(in the rows, 128 means zero)
Where one turn sends some rows of the set: a few examples, then the rows asked
Mes: [121 124 154 126 105 121 124 149  98 114 104 112 127 124  92]
ker: [122 141 137 138  80 120 127 145 125 136 111 103  99 126 139]
Muzim: [104 103 139 149  97 124 110 155 118 140 127  93 106 120 117]
nomut: [102 150 158 127 102 125 152 126 100 141 117 110 109 132 107]
nulez: [103 145 153 123 104 137 153 127 106 136 101 105 113 122 104]
gaf: [113 139 158 131  71 121 128 158 109 144 115 110  94 110 112]
mazen: [112 142 167 143  95 126 119 126 119 163 130  93 114 131 110]
zom: [115 137 155 136  79 104 123 165 110 139 113 111 131 116 114]
kub: [ 94 129 151 130  97 139 111 141 127 133 136  95 101 130 126]
Tases: [114 138 169 137  71 116 118 123 112 145 106 107 120 105 110]
metab: [120 129 153 132  82 118 124 161 108 129 104 119 137 115 122]
Fovos: [104 141 136 121  95 149 107 140 122 125 134 107 106 116 107]
muda: [113 125 154 150  95 107 133 125 106 147 117  83 131 121 105]
kiga: [119 140 138 141  99 137 116 130 109 175 112 105 110 114 107]
fom: [101 130 134 138 113  99 132 122 110 128 117 111 106 125  94]
futis: [ 96 152 135 137  99 151 128 127 111 138 114  90 114 124 106]
paf: [119 132 142 127  95 159 124 122 117 141 114 114 136 125 104]
foz: [108 120 150 120 103 122 119 131 148 129 124 104 131 121 113]
namuv: [107 121 145 125  70 139 138 156 110 134 112 124 113 124 120]
muvu: [128 125 141 140  96 127 130 117  95 128 115 110 141 116 104]
fiza: [100 128 141 135 133 133 127 136 109 137 114 118  98 128 115]
Nibo: [106 118 140 136 119 114 133 119 113 119  99 110 108 121 110]
ponel: [126 110 152 139  91 135 114 142 130 160 133 120 116 127 112]
kigi: [130 116 146 136  91 139 112 144 133 159 124 115 115 113  99]
lenen: [ 96 108 162 128 103 118 118 145 128 153 131 116 117 112 120]
rom: [100 123 150 130  66 125 130 125 113 141 111 119 140 125 109]
Nepi: [102 119 133 119  85 111 143 124 121 129 105 121 118 116 121]
Nuri: [103 120 134 157  96 133 109 136 108 139 114 111 121 150 110]
Fod: [119 137 141 157  99 132  96 136 107 138 102 101 106 122  99]
fim: [121 116 128 140  96 134 103 148 104 127 133 118 109 109 106]
mor: [110 136 145 125  85  95 133 123 117 137 111 113 101 104 114]
diga: [101 150 148 141 100 144 126 120 102 137 127 101 108 136 124]
Bez: [110 121 148 119 102 131 112 142 122 142 127 130 120  93 101]
puvor: [113 124 135 139  99 145 125 127 107 170 116 117 122 132 122]
Kuda: [125 140 131 139 103 105 117 150 104 130 105 110 109 108  93]
zeso: [120 136 155 122 103 112 110 127 136 129 137 114 121 115 107]
Taver: [109 122 164 135 104 104 127 153 102 127 113  99 120 137  98]
kof: [118 145 117 130  74 126 129 148 124 133 116 113 110 126 120]
vukir: [108 109 139 143 106 109 132 149 108 129 106 113 120 141 127]
dosom: [ 95 136 133 134 129 128 126 141 113 143 117 112  98 123  97]

Muzim goes to rom
futis goes to fom
And these:
gaf goes to lenen
mor goes to kub
puvor goes to Mes
muda goes to Nuri
mazen goes to vukir
dosom goes to nomut
kof goes to zeso
ponel goes to metab

Where one turn sends some rows of the set: a few examples, then the rows asked
nuda: [132 130 117 116 139 126  94 136 101 126 115 142 107]
Tezog: [120 106 104 140 143 129 116 126 104 130 112 116 116]
buli: [103 115 129 112 147 121 116 132 117 125 134 148 113]
Nanat: [113 139 140 135 148 113 113 125 127 147 128 137 115]
Numet: [115 147 150 120 130 133 123 134 126 129 135 131 111]
Mopav: [120 118 106 135 137 125 114 120  93 121 116 120 118]
duna: [140 112 121 123 144 131  99 117 107 129 139 146 131]
nuv: [144 110 146 122 118 132 118 130 130 127 143 140 136]
Bof: [130 119 122 143 136 130 104 155 107 138 125 153 117]
gev: [126 102 145 113 119 121 117 108 128 133 130 130 117]
Ruga: [126 107 127 124 135 130  99 153  93 123 128 139 119]
Tate: [127 129 136 128 149 128  92 133 114 135 111 149 119]
ditum: [132 128 116 147 143 138 136 142 111 127 121 115 131]
kur: [138 110 129 124 148 134  92 123 112 133 124 150 127]
somu: [152 113 125 109 118 130 112 117 126 139 139 127 124]
noz: [138 120 138 108 131 111 120 150 131 117 128 112 116]
Feb: [107 130 144 131 124 112 137 136 124 126 133 127 109]
doza: [130 112 107 139 127 135 114 119 130 124 137 128 143]
vesem: [123 136 131 139 136 119 140 107 116 132 117 131 122]
toseg: [115 138 135 143 142 118 130 111 125 140 122 126 118]
Debon: [138 134 130 146 134 128 114 159 109 131 110 127 131]
vafe: [129  97 109 134 133 131 129 127 123 136 110 111 118]
tegi: [125 116 137 128 128 118 145 153 119 136 121 113 114]
zik: [133 113 131 122 133 143 141 118 118 140 117 130 140]
Tet: [137 128 148 120 138 122 119 148 137 131 148 133 125]
pip: [125 117 117 138 126 138 136 141 110 145 131 105 119]
sedod: [102 127 131 132 120 117 107 129  98 135 115 139 122]
Vafun: [126 104 139 113 125 114 127 109 120 131 136 142 114]
goriv: [142 123 102 138 132 128 138 126 119 134 110 120 116]
Gelu: [141 101 131 121 111 140 117 135 133 114 127 136 119]
fuvar: [150 124 133 129 132 110 106 154 130 119 123 134 129]
kider: [142 111 125 131 125 105 118 161 111 137 117 117 122]
vofu: [142 136 140 123 143 114 126 153 118 142 126 113 126]
fif: [134  97 129 115 115 132 114 115 130 133 128 113 125]
palog: [119 135 134 124 129 104 127 125 123 146 132 140 101]
bozi: [137 107 127 123 117 126  98 155 119 115 133 121 123]

pip goes to Numet
duna goes to Mopav
kider goes to vofu
And these:
nuv goes to Ruga
fif goes to Tate
kur goes to Tezog
doza goes to sedod
tegi goes to Tet
somu goes to nuda

Where one turn sends some rows of the set: a few examples, then the rows asked
rut: [131  93 101 138 129 139 123 126 120 166  82 134 126 127 120 122 119 147
 118 128 133 121 139 122 133 114 130 127 128 134 131 113]
debu: [123 116  98 118 147 130 125 128 112 151 101 129 122 140 134 123 117 132
 116 102 130 137 148 115 134 112 116 124 123 126 128 112]
Burub: [122 146 120 156 114 120 127 118 134 145  92 123 130 115 120 124 105 103
  98 144 140 118 121 101 135 153 131 151 156 145 115 129]
gogib: [129 146 120 146 115 103 130 127 115 143 109 115 119 109 136 129 114 120
 104 139 142 119 112 101 140 149 137 142 164 140 121 140]
Zifog: [148 155  85 132 132 113 110 128 129 147  90 117 154 119 132 138  90 108
 124 130 119 137 117 127 143 135 113 141 137 156 119 125]
vavot: [125 130 107 118 142 131 130 129 114 153 109 121 117 140 135 125 110 140
 114  99 128 139 150 115 142 114 115 128 131 132 122  99]
ven: [114 138  97 135 114 129 122 119 126 137  85 136 121 111 135 141 132 113
 114 126 125 118 104 113 137 140 116 128 180 119 113 130]
faz: [147 143  73 135 126 118 116 119 128 136 100 118 141 116 127 149  89 116
 128 127 120 142 115 127 148 132 105 143 141 146 121 120]
kanat: [155 137  82 133 129 106 114 127 125 146  97 116 150 118 140 136 103 118
 127 127 124 140 112 130 153 139 121 141 138 152 112 138]
dobom: [113 146 115 161 116 113 124 115 137 149  98 122 131 118 118 121 115 114
 105 145 145 108 115 109 140 139 138 153 157 145 109 124]
Suv: [151 145  75 126 120 120 119 119 135 145  95 125 145 122 141 148 100 117
 129 119 115 146 114 123 155 135 117 141 144 144 109 131]
mafib: [119 148 112 148 113  98 128 124 124 146 118 121 119 116 133 135 120 128
 112 139 147 109 108 100 143 133 142 140 159 139 123 141]
mar: [117 120  88 155 113 133 119 115 130 135  94 139 115 106 121 143 114 116
 116 140 127 114 107 105 126 138 108 128 163 129 127 136]
gef: [149 150  84 130 126 111 110 133 133 144 103 120 145 121 138 155  94 125
 130 125 118 136 114 123 153 135 110 134 143 154 119 132]
veba: [110 129  83 159 116 125 119 109 129 144 102 139 115 109 118 135 115 121
 120 145 132 106 105 101 122 121 120 128 157 133 127 132]
Zona: [107 167 105 133 112 115 125 122 131 150 103 133 119 120 139 144 124 122
 114 128 130 110 106 100 138 124 135 129 173 129 116 128]
gubir: [119 161 113 129 115 112 123 133 121 145 100 128 120 115 146 145 121 118
 110 128 127 115 107  99 137 139 127 124 176 131 123 137]
sapur: [123 115 101 130 149 137 115 132 120 160  96 130 126 138 129 120 112 137
 117 107 125 129 150 117 129 113 110 120 122 140 122 107]
Dade: [129 118 114 134 139 132 122 135 129 160 109 123 122 144 128 125 107 147
 112 106 133 131 155 111 144 124 118 133 120 150 115 109]
fano: [111 146  98 156 114 125 120 111 144 158  89 143 132 122 121 130 110 106
 109 144 136 108 115  91 123 129 136 138 145 143 120 137]
roduv: [130 115 118 135 124 134 121 137 136 172  90 137 127 139 118 139 102 147
 112 128 136 119 149 106 135 119 132 131 119 148 138 114]
topo: [154 142  70 132 126 116 119 116 123 148  97 123 145 116 137 137  90 109
 126 128 118 144 115 116 141 131 118 139 132 149 121 135]
vani: [129 126 123 120 124 119 138 132 111 152 106 117 116 132 125 139 111 150
 112 120 143 129 145 120 149 117 133 138 136 126 142  99]
balo: [122 135  97 157 110 135 122 112 139 152  89 141 124 113 124 132 101 105
 106 144 128 116 115  87 121 143 123 136 150 144 121 139]
vabi: [130 130 105 110 126 129 135 129 106 167  94 131 118 131 139 131 117 147
 117 114 126 131 137 109 135 104 137 120 140 121 138 107]
totuf: [129 124 113 121 137 126 132 131 123 154 112 125 121 146 136 129 112 141
 111 100 135 140 155 108 148 122 125 134 122 136 119 113]
Nup: [118 122 107 118 133 138 122 131 119 159  73 137 131 135 121 134 120 133
 116 117 128 122 140 127 131 109 121 122 138 120 138  98]
timim: [104 140  91 142 114 122 125 109 130 135  92 137 122 117 124 139 134 113
 117 130 135 112 104 117 139 125 125 136 171 115 115 124]
fotor: [134 124 125 127 117 133 136 126 130 170  89 126 127 139 127 126 111 146
 106 119 138 132 149 112 150 125 145 146 132 138 118 102]
Borip: [127 106 107 132 144 131 118 132 129 159  97 132 130 145 128 120 114 135
 114 108 133 131 153 114 138 121 120 130 114 143 119 118]

fano goes to veba
vavot goes to totuf
kanat goes to Zifog
And these:
mar goes to ven
roduv goes to rut

